3	-13	-12	-59	4	29	-3	9	2	-43	7	12
The entry just right of -3 -> 9
The entry just left of 4 is -59

Questions about the grid below.
1) Which number is the entry just right of the centre entry?
2) Which number is the entry just left of the largest entry?
[[12, 9, 21, 2, -5, 8, -5, -16, 37, 17, 3], [6, -19, 9, 14, 8, 0, 14, -15, 20, 14, 5], [10, -10, 45, -21, 17, 19, 20, -3, 44, 17, 34], [2, -17, 20, -11, -5, -21, -22, 23, -30, 23, 11], [0, 30, 18, 47, 30, 5, 15, -28, -16, -2, -15], [30, 13, 6, 14, -30, 3, -11, -4, -1, 16, 5], [-10, 5, -15, -21, 14, 5, 9, 11, 34, 14, 10]]
1) -22
2) 18

Questions about the table below. Rows and columns are numbered from 0.
1) Read off the entry at row 0, column 2.
2) Read off the top-right entry.
3) Read off the entry just right of -1.2.
4) Read off the bottom-right entry.
5) Read off the entry at row 0, column 0.
6) Read off the top entry of the column that holds the largest entry.
7) Read off the entry directly below 1.8.
8) Read off the entry just left of the smallest entry.
[[-0.2  1.8  0.5  0.7]
 [-0.2  0.9  0.6  0.5]
 [-0.7 -1.2  0.9 -0.1]]
1) 0.5
2) 0.7
3) 0.9
4) -0.1
5) -0.2
6) 1.8
7) 0.9
8) -0.7

Read these off the row that follows.
1) Give the 5th entry from the end.
2) Give the entry just left of -5.769.
3) Give the third entry from the right.
4) Give the entry just left of 6.133.
5) Give the entry just left of the smallest entry.
6) Give the second entry from the right.
7) Give the median entry.
8) Give the 1st entry from the right.
[  3.050  -6.069  16.921   0.675 -10.245   5.964  14.948   0.197  10.855
  -5.769   6.133  -6.864 -14.078  14.858  17.968]
1) 6.133
2) 10.855
3) -14.078
4) -5.769
5) -6.864
6) 14.858
7) 3.050
8) 17.968

Questions about the matrix below.
1) Read off the third largest entry.
2) Read off the entry just right of 44.
3) Read off the third smallest entry.
4) Read off the 1st entry in reading order.
((-8, -4, -2, 12, 44, 12, -13, -40, 3, -13, -6, 0), (18, 4, 18, 17, 28, 16, 14, 13, 0, 19, 24, 17), (-6, -8, -6, -19, -26, -32, -4, -4, -13, -20, 18, -6), (18, 10, 23, 49, 1, 5, 8, 11, 17, 13, -1, 9))
1) 28
2) 12
3) -26
4) -8

[[22, -51, 39, -14, -53, 19], [23, 5, 18, 15, 48, 40], [17, -2, -23, 58, 43, -27], [-36, -44, -14, 48, 41, 31], [46, 8, 58, -54, -13, 0], [-21, -39, -31, 41, -11, -60]]
Give the entry just left of 43.
Answer: 58
The entry just left of -2: 17
The 5th entry in reading order: -53
Give the entry just left of the smallest entry.
Answer: -11
Give the entry just right of 8.
Answer: 58
The smallest entry is -60
Give the first entry in reading order.
Answer: 22
Give the entry just right of -31.
Answer: 41
